128 stands for zero in the data rows.
Here are some points:
[131 115 182 119 176 160 151 108]
[107 134 107 125 128 152 139 172]
[108  66 132 157  94 139  93 122]
[157 147  84 110 139  83 125 160]
[100 174 133 119 127  52 106 113]
[128 139 159  97 131  76 146 155]
[154 120 106 140 199 175 115 117]
[164 136 111 129 106 146  55 171]
[102  98 173 130 160 174 144 103]
[132 106  94 143 164 182 123 111]
[125 128  92 132 124  83 121 131]
[114 156 122 125 159  65 149 176]
[151 126 150  91 120 172 136 101]
[104 188 140 104 181  71 164  92]
[106  99 118 132  80 136  75 154]
[173 185 138  70 103 139 110 122]
[133 179 151  93 184 116 118 111]
[132 181 164 153 120 154 130  92]
12 more points follow, each with its number after it:
[126 178 108 120 106  72  88 169] 0
[130  82 143 157 125 134  82 128] 1
[106 186   3  82  96 155 128  86] 2
[179  74 150  96 129 157 123 117] 3
[127 131 119 136 163  55 116 138] 4
[140  97  46 117 100  99 117 137] 5
[112 154 140  86 197 100 139  98] 6
[171  97  56 119 163 165 172 143] 7
[145 139  42 116 162 136 157 172] 8
[108 100 116 134  75 138  77 153] 9
[145 123 198 143 164 172 146 119] 10
[106  66 130 160  91 137  92 122] 11
Which two of these numbered points are nearest to each point below, looking only along the 2 directions in which the first points spread most? Their numbers follow each, nearest first.
[155 155 146  93  74 215 144 121] > 3 7
[136  95  50 117  97 100 117 138] > 5 9
[117 102 143 168  96  68 118  75] > 8 2
[126 177 106 119 104  74  82 168] > 0 4
[129 135  75 148 129 121  91 176] > 5 2
[109 178  67 155 117 119  70 165] > 5 2
[142  82  63 112  94 164 175 129] > 1 11
[110 115 146 137 105 102 142 162] > 2 8
[108  67 132 159  92 139  91 121] > 11 1
[ 94 109  81 149 110  95 116 129] > 5 2
[107  64 129 160  92 135  93 121] > 11 1
[199 114  86 127 164 122 168 148] > 8 2
[ 72 108 128 149  92  65 122 122] > 2 8
[108  99 120 133  80 137  78 154] > 9 11
[ 98 128  18 136 127 127 109 115] > 5 2
[110 116  98 113  82 130  84 115] > 9 5
[125  92 105 161 140  85 140 101] > 8 2
[ 43 121 124 115 121  61 123 168] > 0 4
[111 156 138  86 195 101 138 100] > 6 4
[112 157 139  85 195 103 141  99] > 6 4
[187 130 173 118  68 132 159  94] > 7 3
[143 169 135 139  88 116 103 160] > 2 8
[129 164 106 109 149  52  98 170] > 0 4
[129 135 145 122  74 103 148 110] > 8 2
[124 103 137 106 103 185 129  93] > 3 7
[157 126 180 136 119 143 120 153] > 7 3
